In the rows, 128 means zero.
D: several groups of rows, each row roughly a mix of its group's hidden directions; one row fits no group:
D (107 x 10):
[[150 102 145 102  97 113 124  99 141  79]
 [122 101 110  94 126 130 155  89 163 161]
 [131 164 122 142 154 106 101 167 125  86]
 [121 109 114 121 151 192 122  95 140 117]
 [116  78 102 159 160 140 107 153 135 122]
 [161 122 133 156 114 138 121 187 119  98]
 [126 158  97 137 147 174 153 128 107 163]
 [100 140 117  92 122 103 138 170 100 161]
 [121  89 141 138  80 122 127 130  80 142]
 [112 153 103 140 177 132 143 129 147 173]
 [170  84 123 124  83 115 127 103 118 120]
 [103 144 147 128 151 124 140 129  62 148]
 [140 117 149 101 113 137  96 185 112 108]
 [179 103 120 106 152 142 124 171 114 134]
 [142 121 131 116 123 105 131  93 146 193]
 [156 129 128 102 145 166  81 163 136 127]
 [ 84 150 148 150 133 164 146 107 154 102]
 [120 154 116 174 118 119 113 140 150  76]
 [164 114 144 141 180 108 105  99 117 140]
 [ 86 125 153 143 145 177 124 106 149 147]
 [151 162 155 107 158 150 117 122 175 142]
 [129 185 163 147 134 135 104 160 129 113]
 [149 149 139 140  87  96 180 121 129 113]
 [142 141 112 114  84 167 104 123 135  85]
 [157  89 132 124  82 122  93 108 151 132]
 [ 82 170 124 158 116 129 156 133  98 125]
 [160 118 120 128 131 163  84 112 167 151]
 [153 167 125 159 152 118 170 132 101 105]
 [168 107 140 136  92 136  97 100 163 118]
 [116 152 149 104 181 112 108 102 157 129]
 [120 140 100 162 115  84 106  93 155 136]
 [103 137 141  86 105 169 134 130  86 137]
 [ 81 154 134  76 122 142 143 117 149 127]
 [118  75 122 144 152 117 120 147  92 161]
 [162 139 115 116 143 132 168 154 100  85]
 [117 147 104 155 125 152  70 127 157 141]
 [103 134 155 145  76 115 142 152 127  92]
 [141 107 122 189 145 103 106 101 135 111]
 [ 89 132 143 115 138 178 134 134 103  90]
 [125 142 138  90 122 108  95 151 155 175]
 [122 122 124 130 114 169 164 108 172  94]
 [141 122  91 118  88 130 121 130 110  73]
 [148  83 143 100 128  97 122 174 115 123]
 [109 168 154 119 104 179 118 113 130 106]
 [ 83  89 114 107 147 107 107 136 119 162]
 [169 146  98 172 141 143 157 121 113 108]
 [ 99 159 128 100 164 132 107 151 146 168]
 [142 121 101 179 119  78 121 138 145 117]
 [159 109 145 110 119 102 133 102 135  71]
 [151 157 141 160 137 139  97 157 175 130]
 [113 105 150 148 103  80 143 115  93 106]
 [142 158 101 103  99 112 176 108 110 115]
 [146  72 127 113 109 103  97 106 139 150]
 [104  99 138 132  64 136 130 134 124  97]
 [151 113  92 154 135  85 135 123  83 138]
 [138 115 111 119 177 109  83 146 134 159]
 [125 150 131 128  91 140 144  90 127  73]
 [ 99 161 129 190 129 116 129 102 115 126]
 [180 143 144 137 141  78 154 127 116 131]
 [125 118 154  81 139 175 139 141  96 136]
 [ 98 158 123  93 120 108 135  98  87 105]
 [139  87 105 139 158  86 114 108 108 152]
 [131 130 163 134 167  84 171 132 120 117]
 [ 62  96 124 111 122 121 110 147 124 143]
 [182 143 110 153 169 133 143 119 119 105]
 [124  96  93 174 121 102 110 108 154 144]
 [146 165 113 146 159 138 173 128  94 112]
 [115 118 102 119 179 107 127 104 172 138]
 [142 139 117 142 168 129 109  90 177 146]
 [157 136 141  89 147 112 176 158 117 114]
 [145 154 117 121 143 102 156 151 141  71]
 [ 88  98 151  83 153 146 155 125 127 126]
 [130 118  87 135 150 185 113  98 123 126]
 [ 86 122  96 152 165 115 137 138  88 133]
 [128 117  98 139 164 108 178 114 128 163]
 [151 135 127 124 158 171  89 117 135 168]
 [ 84 108 151 128 128 173 161 106 112 132]
 [126 128 147 140  73 137 120 104 101  87]
 [123 154  85 129 125 168 158 126 165 144]
 [177  95 122 105 155 140 113 164 121 146]
 [102 126 129 107  81 116 168 132 115  90]
 [165 130 105 104 148  70 141 144 128 125]
 [131 152 171 130  96 111 165 117 104 159]
 [142 104 154 120  87 110 101 119 142  81]
 [106 171 160 129 125 155 156 105 161 112]
 [122 126 151 137  84 164 110 118 166  96]
 [ 85 173 157 129 148 141 141 157 146 117]
 [146 133 120 131 126 108 180 146 140  76]
 [139 112 149 103  90 126 122  89 133  80]
 [109 154 151 161  97 149 116 139 160  92]
 [162 129 126  87  72 139 114 133 138 146]
 [136  95 158 117  87 104 104 109 127  92]
 [171 161 135 114 135 134 133 164 163  98]
 [142 133 134  94 131 180 109 155  94 148]
 [143 101 149  95 109 141 135 107  72 122]
 [171 160 150 139  95 149 122 156 154 114]
 [149 134 102 108 172 116 181 139 129 116]
 [ 99 158 121 120 182 150 161 138 111 129]
 [141 158 105 150 132 180 101 126 160 142]
 [ 67 134 134  97 125 165 125 149 138 132]
 [130  91 138 145 141 137 110 128 137 193]
 [152 116 165 113 109  88 173 134 115 113]
 [126 159 160 121  91 166 132 139 160 100]
 [128 172 157 118 108 127 175 128 118  95]
 [124 141 104 124 172 147 154 145 112 177]
 [182 120 144 144 125 121 127 163 153 163]
 [176 128 108  92 121  79 136 135 120 140]]
which group is each row in? (one row of each group first):
[152 185 128 174 131 108 116 142 138 126]
B
[128  89 127  78 104 118 142 170 136 127]
T
[143  61 119 140 117 144 137 150 106 147]
X

[ 95  65 104 119 131 137 112 109 112 134]
B
[129 131 133 154 149  82 172 157 121 103]
X
[159 101 141 146 161 101 121  88  99 142]
T
[124 164 137 150 116 152 143 127 170  81]
X
[136  99  91 123 170 140  99 145 162 113]
X
[ 82 139 134 114 143 129 149 129  87 172]
T
[168 145 158 149  83 152 124 143 148 144]
X
[108 164 158 145  99 144 165 121 124  92]
X
[ 77 120 124  87 118 153 105 148 138 152]
B
